T: rows in a few groups, each row roughly a mix of its group's directions (some rows in no group):
T (127 x 10):
[[-14  22  13  29  25   9  10 -53 -10  25]
 [ -1 -45 -14 -17  41 -33 -16   6  15 -14]
 [-20 -29  23  -9  16  -4 -14   6 -57 -21]
 [ 14  39  -5  13 -18  11  36 -30  34  18]
 [ 23  16 -24 -40 -37 -13  17   1  34   8]
 [ 17  19 -11 -12 -36  35 -28  17 -36  15]
 [  8 -52   0 -48 -15  13 -12   7 -18  -6]
 [ 32  -5  25  15 -30 -34 -26  -8  28 -23]
 [ -9  32   7  53  19 -25 -21 -13 -18  13]
 [-15  36 -18  19   0  23  45 -18  11  31]
 [ -9 -36  14 -58   2  13  -7  22 -18   6]
 [ -8  28  11 -12 -14  24  36  52   3  -9]
 [-36 -14 -17   5  45   4  11 -25 -36  14]
 [-17  -4 -28  -6  17  18  -2 -59  -8  28]
 [ -6  11  19   5 -17  16  25  60 -19 -18]
 [ 16  51   0  16 -31  -7  26  10  28  19]
 [ 13 -21 -16  24 -20 -15  29 -13  51 -19]
 [ -8  12  38 -56 -22  12  20 -14  -5   3]
 [ 12   6 -35   1  -9  23  36 -36  29  24]
 [  0 -33  10   7   6 -36 -29  39  -3 -33]
 [  0 -51   7 -40  10  15 -16  -3 -29 -20]
 [-11 -11  -4  21  40 -18 -34 -44   4  14]
 [-27  19  20  16  -4 -12   3  55 -19 -28]
 [ 10 -46  -6 -26  12 -40 -34  -7   5  -4]
 [ 28 -17  25  17  -7 -28 -50 -18   5 -20]
 [ -8  11   2 -36 -34  13  21  51   6 -13]
 [-43  -6   6 -20  23  18   9  27 -45   6]
 [-27   9 -19 -42  43  21  12  23   3   8]
 [ 10  -6 -41 -32 -15  11  36 -15  28  23]
 [ 16  -6  12 -30 -47   7   6  48   8  -3]
 [ -8  17  23  16  -4 -59  -2  14   3 -34]
 [  2  35 -25   3 -18   9  27 -36  31  26]
 [ 33 -18  40   2 -11 -14 -33  11 -21 -33]
 [-24  24 -28   7   3  29  35 -10 -27  33]
 [ -1 -13  50 -12 -13 -20 -27  13 -26 -32]
 [ -4  16 -25  45   0   9  21 -37   3  35]
 [  9 -12   0 -18 -33   7   7  61   2 -23]
 [-11 -19 -23 -16  50 -25 -24  32  -8   3]
 [-10  14 -32   1   7  -9  35 -27  26  44]
 [  2  -7  30  21  11 -43 -23  30   2 -35]
 [  7  -8 -55  34   1   5  24   6  32  10]
 [-41 -11   5 -23  47   7  -7  18 -33   3]
 [  3 -30  25 -12  14  -9 -42  -3 -45 -19]
 [ 28 -42   0   1   8 -18 -38 -40  -3   2]
 [-40  10 -16 -27  -8  -7  29  13  47   4]
 [ 35  23  17  11 -41  -1 -11  30  30 -12]
 [-24  -3 -12 -37  -2  14  16  58   3  -8]
 [ 18   4  26  45 -11 -22   5 -18  19 -41]
 [-23  17   4   9  29  24  -8 -50 -34   0]
 [ -8  18 -16  40  -9  18  30 -44  -1  24]
 [ 38  14  36  31 -17 -18 -34 -11  -6 -15]
 [-20  31   3  34   7  10  30 -44  -2  24]
 [ -2   2 -11 -16 -23  10  41  48  32  -3]
 [ -5 -39  13 -13  12  -3 -39  18 -32 -33]
 [ -3 -39  18 -16  13   2 -34  14 -45 -22]
 [ 24 -22 -10  -5 -23  -4  -8  53  27 -26]
 [-11   0 -12  27  32  -1 -19 -58 -13  10]
 [-21 -13 -11   0 -33   9  37  52  -4  -7]
 [  7  35  -2 -14  11   0  20 -17  43  43]
 [-12  10   4  32 -21   6  45  46  -9  -1]
 [ 13  -6  11  42  -7 -35 -16 -45  11 -16]
 [-22   1  16  19  39 -31 -29  23 -29 -16]
 [ 14 -22   6 -22  -4  -8 -40  48   8 -27]
 [ 25  16  20  11 -24 -38 -10  23  34 -29]
 [ -8  50   9  42  -5  18  26  -5 -13  19]
 [  1 -28 -16 -38 -30  -9  16  37  30  -5]
 [-12  16  11  53  -6   8  24 -37  -7 -23]
 [-38  12  -7 -40  -1   1  32  29  31  -4]
 [-17   2 -27 -42  -1  23  44   2  13  24]
 [-13 -23  12 -45  22  -5 -23  13   1 -44]
 [-40 -14 -21  -7  35   0  22 -19 -37  16]
 [ 31 -14  -1 -22 -16 -39 -30  28  29  -9]
 [  7  -4 -35 -35 -27  16  40   0  19  23]
 [ -4  21  59 -11   4   7 -33  14 -11 -22]
 [-14  29   7 -53  22  -6  -7 -11  39  -3]
 [  6 -17 -20 -34 -16  17  12  49  -4  32]
 [ -5  -6  -3 -37 -18   8  -4  61   9 -19]
 [ -5 -23   6 -36 -12  -7  -7  60  -8 -15]
 [ -4  41 -23   8 -23  25  29  28 -11  28]
 [ -6 -47  17 -13   4   0 -31   4 -26 -40]
 [-26 -51 -41  -8  20   8  13 -10 -17  -3]
 [-10  42 -27  -6  -3  10  39  16  12  36]
 [-27   8  -4  -3 -13  41  31 -10 -40  26]
 [-35 -23  15   3  40 -27 -12 -13 -34 -16]
 [-18  34   7   4 -25  -6  23  57  -2   4]
 [  2  40   9  43  17   5   2 -45  -1   9]
 [  6  -5  22   9  -7 -41 -31 -33  36 -16]
 [ 13  23  21  -6 -36  10  12  53  15 -16]
 [ -9 -16  19   9  18 -15 -23  59 -20 -16]
 [ -4   9 -10   5  -1  21  12 -69  -3  19]
 [ 33  -2  19   4 -33 -14  -5  38  37 -22]
 [ 22  23 -17  29 -15  -9  20  28  27  41]
 [-16  46  -2   7  20  40  35 -18   3   2]
 [  1 -18  46  -7   0 -29 -38   2 -11 -33]
 [ 17  21 -26  30  -8  13  17 -46   8  32]
 [ -9   8 -18  22  21  13  -3 -61  -9  25]
 [ -9  41   6  54  17  -4   0 -24  -5  21]
 [-21 -41  19  -4   6  16  17 -51 -18  -7]
 [ 27   4  -8  23   7  25 -27 -21 -49  20]
 [-10 -43  13 -16  33   9 -32 -35 -16  -6]
 [ 19 -17 -20 -15  -9   2  24 -48  42   3]
 [  1  -4  18  51   6 -24 -40  -1  -7 -28]
 [ 10  16  32  38  -2 -30 -22  28   8 -31]
 [  3  53  14  46 -10  21  11  17   7  -2]
 [ 12  39 -25  -9  -3   1  31   9  26  44]
 [ -7   2  29   1  18 -30 -47  27 -22 -23]
 [ 37  -3   2 -22 -23 -32 -21  30  34  -7]
 [ -5  23 -23  22  10  17  29 -44  -8  36]
 [  0   9  23 -31  10  52  19 -19 -29  11]
 [  6 -25  32 -18   3  38 -22  18 -10 -41]
 [  8  18   8  19  15  14  -3 -49 -43  24]
 [ 14  24  20  34 -30  20  16 -43  16  -5]
 [-13 -47 -38 -23  22  22  19 -14  -9   7]
 [ -5  29 -36   7  15   8  33  -6  17  45]
 [  0 -13 -27  -7  28 -39   2  50  16  -3]
 [ 27  18  -6  22 -24 -46  -7  -2  41  10]
 [ 14   7   7  31  18 -14  -1 -64   4  13]
 [ -1  18   1  -3 -24  14  47  42  28 -14]
 [-13 -40 -16 -32  24 -28  -5 -35   5  18]
 [  7  11 -13 -37 -29  30  33  15  11  33]
 [ 17 -29  20  -3  -3 -45 -45 -10   1 -18]
 [ 26  16 -14 -23 -27  -4  -1  11  58 -11]
 [-16 -16  -8 -40 -11  35  37  25   7 -22]
 [-16  14  12 -41 -28  12  29  42   2 -16]
 [ 15 -12  28 -18 -16   0   0  59  -9 -28]
 [ 20  10 -34 -31 -29  28  20   9  22  29]
 [-25  -8  39 -20  -2  -4  35  30 -22 -27]]

one row of each group, then the others: which group is each in?
[ 13 -40  28 -15 -13  -7 -33   4 -15 -42] | <132>
[-18   8 -44  -3 -15  11  35  16  39  18] | <61>
[-38 -11  17 -22   9  18  -7   8 -42 -37] | <126>
[ 12 -23   8 -18  17 -42 -32 -25  25 -25] | <64>

[ 17 -26  29 -16 -26  35  12   9 -40 -18] | <126>
[  0  13  35  11   6  51  -1 -10 -39 -16] | <132>
[ -9  27 -19 -33 -18  37  26  33 -10  13] | <61>
[-39   7 -11 -43  16  11  26  36  12   0] | <61>
[ 42  21 -20  21 -21 -21  -9  34  29   5] | <132>
[-18   2 -42 -16  29   9  18 -38 -11  30] | <64>
[ 15  15 -32 -13 -32  27  37  -6  24  25] | <64>
[ -6  -6  26 -11  21  14 -31 -32 -48 -15] | <126>
[-28 -32  14   4  37 -14  -6 -42 -21 -14] | <64>
[ 42 -29  20  17 -20 -12 -14  30  -8 -33] | <61>
[ -7  48 -16  25  -2  29  14 -28 -17  27] | <64>
[  2  44   2  10 -37 -24  23  38   3  -6] | <64>
